Turns in one plane each, and the order they were made in; the first pair answered:
C:
[-14 -15  18   4   4   2 -10   6 -10  -8   8   4  10 -19  -5 -16 -18  -3
  -9   2  -4   4  -9 -10  -8   0 -10   3  13   7  11   2   7  15  -6   5
  -3] => [-16 -16  18   1   4  -2 -11   7  -4  -5  11   4  11 -18  -1 -12 -17  -3
  -4   1  -3   5  -9 -11 -11  -1 -11   4  16  13  13   4   7  10  -9   9
   2]
[ 10   3  13  12  21   5   4  11  14   8 -12   0   5  -5   8   4 -11   5
  -3  16  13   3   0   7  -1   1   5 -13  11  10   5  -4   6   7   0 -11
 -20] => [  1   0   8  12  13   4  10  14  22   5 -12  -6   4  -4  13   9  -9   4
   4  13  19   6   2   0  -2 -15   1 -11   7  21   1  -1   3  -1   4   5
  -8]
[ -4  12 -12  -7   7   6 -10 -11  -1 -19  14   6  -1  -9  -8  -7  -8  -1
  -7  -5 -15   4  -7   8 -13   1   4   6   2  -5   0  17 -11 -10   9  -7
  12] => [ -9  10 -12  -6   3   5  -7 -10   1 -21  13   3  -3  -9  -8  -4  -7   0
  -5  -7 -12   6  -5   6 -13  -7   2   9   0  -2  -3  17 -12 -12  12   0
  16]
W:
[ -4 -13   8   4   0  11   9   9  15   5  -5 -13   2   9   7   4  -2   9
  10  -1   7  -9   9   2   4 -13  -2   3   0  23   5   6   7   4   8  11
  -3] => [  6  -6  13   2  13   4   1  11  16   9  -3  -5   8   7   8   5  -3  11
   7   2   2 -13   6   9   2   6   3   0  10  19  11   7   8   5   3  -3
 -11]
[ -4 -13  -4  -8  11 -13  11   5  19   7   6  10  21   1  17   8  -9  -5
   6 -18  12  -2   4  -5   8   3   5  13   7  23   3   5  13 -11  -3  16
   9] => [ 11  -8   2  -9  23  -8  -2   0   2   9   6  18  22  -1   7  -1 -12  -5
  -6 -12   4  -8   1   6  11  29  11  10  12   2   8   0  16   3  -8  -9
 -12]
[-16   1   0   0  -8  -4   3   4  18   4   6   2  -1   5  16  15  -6   4
  19  -6   6   8  14  -7 -15 -25   2   8   5  31   3  -6   3 -30 -10  24
  24] => [ 12  14  13  -3  24 -12 -18   2   9   9   8  18   7   0  13  11  -9   8
   7   3  -7  -2   6  13 -17  21  15   0  23  13  17  -8   7 -21 -22 -19
  -4]
Z:
[ -1   9  -6   2   9  12   0  -1   5 -12  -1   0   1  -7   6 -10 -15   1
   4   0 -11   7  -3   5 -10  -6   7  -4  -1   6   9   5  -6  -8   5  -8
   0] => [ -4  10  -8  -3   6   5  -1  -4   1 -15   5   4   0  -7   1 -12  -7  -3
   3  -5 -17   4  -7   4  -7   0   4   1  -3  -2   7   7  -9  -8   4  -7
   6]
[ -2  -1   8  -3   9 -14  -1  14  12   2   1   4   4  -1  13   9  20   0
  -1   4   6 -13   0  -2  19   2   3  -6   4  -8   3  -1  -4  -3   8   3
   5] => [ -2  -3   7  -4   8 -15  -1  14   9   1   2   3   3  -2  11   9  21   0
  -3   5   6 -13  -1  -3  22   3   3  -6   3 -13   2  -2  -5  -1   9   3
   5]
[  4   3  13   3   9  13 -16   2  -2   6   6  -1  10   5  14  -9 -15   0
  13   8  -7   4  -1   6 -12  17  17  -3  10   7  -1  -5  11  -2  -2 -22
 -21] => [  2   8   9  -4  10   4 -18  -2  -1   2  13   3  11   3  13 -10 -10  -3
  15   2 -16   3  -6   6 -13  23  13   2   9   4   0   0   9  -7  -6 -24
 -10]

(two turns a pair)
[  7   2   9  10   9  -5  -8   6  19   3   6  10  14  -3 -12  11  -4  -1
  -9  -9   3  10   5   1  -1  -8  16  -4   6  21  23   9  -3  -6   5  -2
   0] => [  8   3   6   3   3  -4 -13  -5   0  -3  10  15   9  -2 -31  -2   3 -10
 -18 -15 -11   3  -3   3   6   6  11   2  -2  -5  17   9  -6   3   4 -10
  -1] => Z W
[  0 -15  11   2 -11  -3   6  10  -4   4  -6  -6   5   8   9  20  12  -6
  -2  -1  18  -7   9 -14   7 -12  -4 -10  -5   2  -6  -7   4   6   0  21
  -1] => [ 14  -8  18   0   5  -8  -6   9  -9   7  -6   3  10   6   6  17  10  -6
  -8   4  10 -11   6  -3   7  12   4 -14   5  -9   3  -9   5  13  -6  -5
 -15] => W W
[  1   1   0  12   7  13  11   2  -5  -7  -7  -2  -4  -3  -1 -12  -9   2
 -11  10  14   6   5   2   2 -12   3 -10  -7   0  -4   6  -4  10  15  -4
 -14] => [  5   7   2  12  16   0  11   9  11  -5  -5  -1   1  -5  12  -2  -8   5
  -5   9  15   8   5   2  -4  -6   6 -12   2  15   4   9  -5  -3   9  -5
  -9] => W W
[ -6  -5  -8  -4   0  21  -2  -4  -5   3   0   3  -4   1   1 -11 -10  -4
   0  11   2   6   3 -19  16 -26  -6  -3 -11 -12 -14  13 -24  10  16   8
 -27] => [  1   2  -4  -2  18  14  -6   5  15   5  -1   4   3  -2  21  -1 -16   3
   7  15   5  14   7 -11   3 -24   2  -7   6  12   0  16 -23  -7  12   0
 -25] => Z W
[ -8  -2 -12  10   3  -3  -7  14  -1   5   0   9  -8  -3 -15  -7  -6 -16
  -3  15   6 -13  -4  -1   1 -13  -1  -5  -7 -14  -4   2 -14   8   0   5
  -6] => [ -6  -2 -11  13   8  -4  -5  19   8   6  -1   8  -6  -5  -5  -1 -10 -11
   2  17  12 -10  -1   1  -5 -18   1  -7  -1   0   0   3 -12   2   0   7
  -6] => Z W
[-18   4   6 -12  12 -10   4   8  11 -12  14   8   6   2  -8  -7   9  -1
  27  -1   5  12  -4 -10   7  12 -15  11   2  24 -10  11 -17  -7  -1   2
  17] => [-17  -9  10  -6  -1   4  11   8  -9  -4   2   1   2   8 -22 -11   9  -3
  17   8  19   6  -2 -18  20   5 -18   4 -11   7 -22   1 -14  21   5   8
  -1] => Z Z
[ -7 -14  -1   0  -4   3  10   2   0  -4   2 -13  -5   6  -3   2 -30   0
  21 -15  10   2  -2 -19  -9 -24  -1   0 -17  13   4 -11  -5 -14   0  26
   7] => [ 19  -3  11  -4  24  -3  -9  -2 -13   1   3   2   2   2 -10  -6 -33   3
   7  -7  -4  -7  -8   1  -7  19  11  -8  -1  -9  15 -13  -2   0 -11 -16
 -20] => W W
[-16 -12 -10   9  -3  -9  16 -15   4  -6   2  10 -22 -13   1   4   3  -8
  -5   3  -7  13  19  -1 -16  -9  -1   2   3   1  -9  21  -3 -11   2  14
  -5] => [ -9  -8  -7   3   3 -22  11 -16   0  -6   7  17 -19 -14  -3   5   9 -13
  -9   1 -15   9  13  -1 -10  11  -1   4   7  -8  -6  23  -3  -9  -3   4
  -4] => W Z
[  4   4  -2   4  14 -22  12   9   6 -10  -3   0   2  -7   0  -4   8   1
  -5   3   5   7  -4  -2  10   0  -9  -9  -5  -5  -4  20  -9   8  11  -7
   0] => [  2   2  -5   5   9 -16  15   7   3 -11  -4  -2   0  -6  -3  -7   7   0
  -7   2   5   8  -3  -5  13  -4 -12  -8 -10  -9  -7  20 -10  11  13  -3
  -1] => W W
[ -1  -3  -3  -9  -4 -20 -10 -15  -1  -2  18   8   7  26  -5  17  15  -2
   6   3 -14  -4  -3  -3  -2  25   8   8   2   9   4  -7   6 -12 -15  -1
   6] => [ -9 -11  -9  -8 -21  -5  -3 -21 -12  -5  14   1   0  28 -17   8  14  -5
   3   2 -11  -4  -2  -9   2   9   1  11 -11  -2  -7 -11   4  -2  -7   9
   6] => W W
[ -4   0   3  -5  -7  -6  19   6  -9  -6   1  -6  -3  -6  -2   1  10  -8
  -3  -9  10  -5   1 -12   5   6  -9  -1 -13   6 -19   5  -3   3   0   7
   9] => [  2   2   6  -6   0 -14  17  10  -5  -2   2  -3   0  -7   2   6  12  -7
  -2  -9  11  -6  -2 -10   6  16  -7  -3  -9   7 -16   6  -3   2  -3   3
   7] => W Z
[ 13   6  -5   7   8   1  -5  -2  -4  -4   7   0  -6  -6   4   6  -6  -6
   9  -1   8  11  -8  11 -14  -6  14  -6   9  16  -1  13   0 -14  -4 -20
   3] => [  8   4 -10   1  -2   2  -6 -11 -19  -9  13   2 -10  -5 -12  -4   2 -13
   1  -7  -2   5 -13   8  -5   1   8   2   0  -6 -10  13  -3  -6  -3 -20
   7] => Z W
[ 11   5   4   9   5 -16  12  13  11   1 -15   3 -14   2   7  -5   2  10
  -2   7  11   8  13  13  -4   3  -8  -4   9   9 -19  -3  -8   5   3  -8
  -8] => [ 12   8   3   4   5 -13   5   4   1  -3 -11   7 -14   0  -5 -14   4   6
  -7   4   0   5   8  18  -1  13  -8   0   7  -6 -20  -4  -9  10   2 -16
  -9] => Z W
[-10  -8  -6  18 -14  -3  13   9  -8 -20   9  -4 -19   1  -1   5  11   5
   1   2   0   3  -3  -1  -3  -9 -17   7 -14 -13   3   4   0   1   5  13
   7] => [ -4  -4  -3  12  -6 -19  11  13  -4 -18  14  -1 -14   0   3  12  17   3
   2  -2  -4   1  -6  -1  -1   7 -17   8  -7 -10   6   6   0  -3  -2   9
  13] => W Z
[-10  -6  11  -9  -4 -16  -2  16   5   3  23  -6   1   5  10  11  11  -1
  -5  -6   0  -2 -10   0   9  27  -6   1   6   5  12  -3  -8   7  -9  13
  14] => [ -4 -11  15  -2  -5   0  -3  14  -9  10  14  -9  -1   5   1   2   5   1
 -15   4   6  -5  -8   4  12  27  -2  -6   1  -9   7 -12  -5  27  -6   5
  -9] => W Z
[  8   1   2   3   1   8  -9   0  -6  11  -6   2   6   4   1  -1 -11   8
   1  14   6  -4   6   8   0   6   7  -6   7   2   1  -7   5  10  -6  -8
 -18] => [  0   1  -3   4  -2  12  -6   0   4   7  -5  -2   5   3   8   0 -15   9
   8  11   7   2   8   6  -8 -10   5  -3   7  17   3  -5   3  -3  -2   2
  -8] => W Z
[ -6 -22  -6   4 -19  -3   4   3   6   7  -3 -23  -1  -8   2  18  10 -10
   9  -5  18  11  10 -16  10 -14   5   9  -7 -10 -10  -5  -7  11  -2  22
  -9] => [ 17 -10   3   1  10 -16 -11   5   8  12   0  -9   8 -12   6  20  10  -7
   4   2   8   6   6  -1   7  22  16   1  12 -16   4  -4  -5  12 -14 -10
 -26] => W W
[ -5   2  -3  -2  -4   6  -2  -2   1  -2   3  -4  -3  -1  -5  -2   0  -2
   1  -5  -1   1   5  -1  -4 -10  -2   3  -3  -2  -1   2   3  -2   4   3
   8] => [-4  4 -4 -5 -1 -2 -3 -2  1 -3  7  0 -2 -1 -4  1  4 -5  1 -6 -4  1  2  0
 -3 -3 -3  4  0 -3  0  3  3 -4  1  0 12] => W Z
[  2   0   3 -12   7 -15  -8   6  -2  12   9   3  13   5   5  18  13   0
   9  -1 -11  -1   0  -6   4  13   0   1   6  -3   1  -4   3  -6 -10  -3
  13] => [ -7 -10  -2 -10 -11   3  -2  -1 -17   9   7  -4   5   9  -9   7  11  -4
   3  -1  -9  -2   0 -10  10  -1  -5   4  -9 -17 -11  -9   3   6  -1   8
  10] => W W
[ -8   1  -8  -1  -3  -2   8   2   9  -7  11   1   0   9   1  -6   2   5
   4  -9  -9  -2  -1   6  -4 -13   2   5  -2   1  -1   9  -5 -14  -2  11
  21] => [  2   2  -3  -5   2  -8   2  -2  -4  -3  13   6   2   9  -9  -9   8   2
  -4  -9 -15 -11  -7   8   5   8   2   3  -2 -17  -3   8  -4  -2  -7   0
  12] => W Z
[ -6   2  10   4  10   0  -5  -1   2  28 -12   3  10  15   8  -3   5  14
  10  26  -8  -4  -9  -9  -4   6   8  -3  17  16  27  -5   6 -11 -16  -7
  -1] => [-10   3   4  -8   0 -10  -5 -12 -11  20  -2   7   8  17  -7  -9  18   3
   5  15 -23 -10 -18 -14   8  19  -1   8   7  -6  18  -1   2  -7 -19  -5
  13] => Z Z
[ -7  -1  -5  -8  -2   3  -5 -12  -6   4  -1   5  -2  12  -2  -9   3   6
  -8   0   2  -7   9  -1  -4   4  -4  -7   5 -11  -3   0  -5  -1  -4   1
   3] => [ -8   0  -4  -9   2  -4  -4  -9   3   4   2   4   0  12   7  -1   5   7
  -4  -3   4  -4  11  -1  -8   3  -4  -7  11   1   1   2  -5 -10  -7   4
  10] => W W
[ -3  -3   8  16  -6  38  13   2  -4  -1 -22 -14 -15 -17  -6 -20 -19   3
 -11   7  23  12  11  -5  -5 -24   1  -4  -2 -11 -10  -1  10  15  19  14
 -16] => [ -8  13   2   0   8  -3  11  10  32 -12   0  -7  -8 -22  19   0  -7   2
  11 -11   6  21   5  -5 -17 -13  -3   8  15  21   6  16   3 -28   7  21
  28] => W Z
[ -7   3 -10   0   8   9   9  -4  -5 -16   0   3  -4  -3 -12  -9  -4  -3
  -7 -13   0   0  -1   5   2 -15  -5   3  -8  -8  -2  11 -12   6   8  -8
  -5] => [ -5   4  -9   5  13  13   8   0   3 -12  -5   1  -2  -4  -3  -6 -11   2
  -4  -9   4   5   2   7  -3 -20  -1  -1  -2   1   1  11 -11   2   9 -10
  -9] => Z Z
[-10   7 -11  -4   4  -6  18   8  -4  -9   7  -6 -11   3  -4  -7  -3  -6
  -9  -6  -5   9   1  -2  11  -9 -17   9 -12 -10  -6   8  -6 -11  12   2
  10] => [  4  14  -5  -5  21 -15  11  10  -1  -7   9   2  -6   2  -2  -4  -4  -4
 -11  -3 -10   6  -1   7   9  13 -10   5  -2 -12   3   9  -4 -12   5 -16
   1] => W W
[  9   4   0   0   7 -22   5   3   5   0   5   2   4  -5   0   2  11  -1
  -2  -8  -2  -9  -6   1  17  19   0  -3  -2  -6   2  15  -7   7   3  -1
  -2] => [ 11  -2   3   9   7 -10   8   8   2   6  -6  -2   3  -4   1   3   3   3
  -4   1  11  -9  -1   0  17  11   2 -12  -2  -4  -1  10  -3  17   6  -1
 -15] => Z Z
[-18  -3  -8   2   5  -9   3   8  -7  19   9   9   6   4  -5  10  11   5
   9  -1 -15  -4  -2   6   9  16   8   6   3  -2 -12  10 -20 -16  11 -11
  17] => [-19 -10  -8  12  -4   6  13  10 -14  20  -2   0   1   6 -12   5   6   6
   3   4  -3  -3   3   0  15   2   5   0  -7  -8 -21   8 -22  -1  22  -3
   4] => C Z
[ 15  -3  10  10   5   6 -26 -13  11   8   4  12  -3  -6  12   0  -4   8
  -7  12  -8  -5  -8   6   2   7  16   2  19  -2   2   2  11   6  -6   5
  -8] => [  5  -8   3   7 -11  16 -23 -22  -2   2   6   9  -9  -4  -1 -10  -2   4
 -10   7 -11  -7  -9   0   8  -2   9   8   7 -17  -9   0   8  12  -2  13
  -5] => Z W
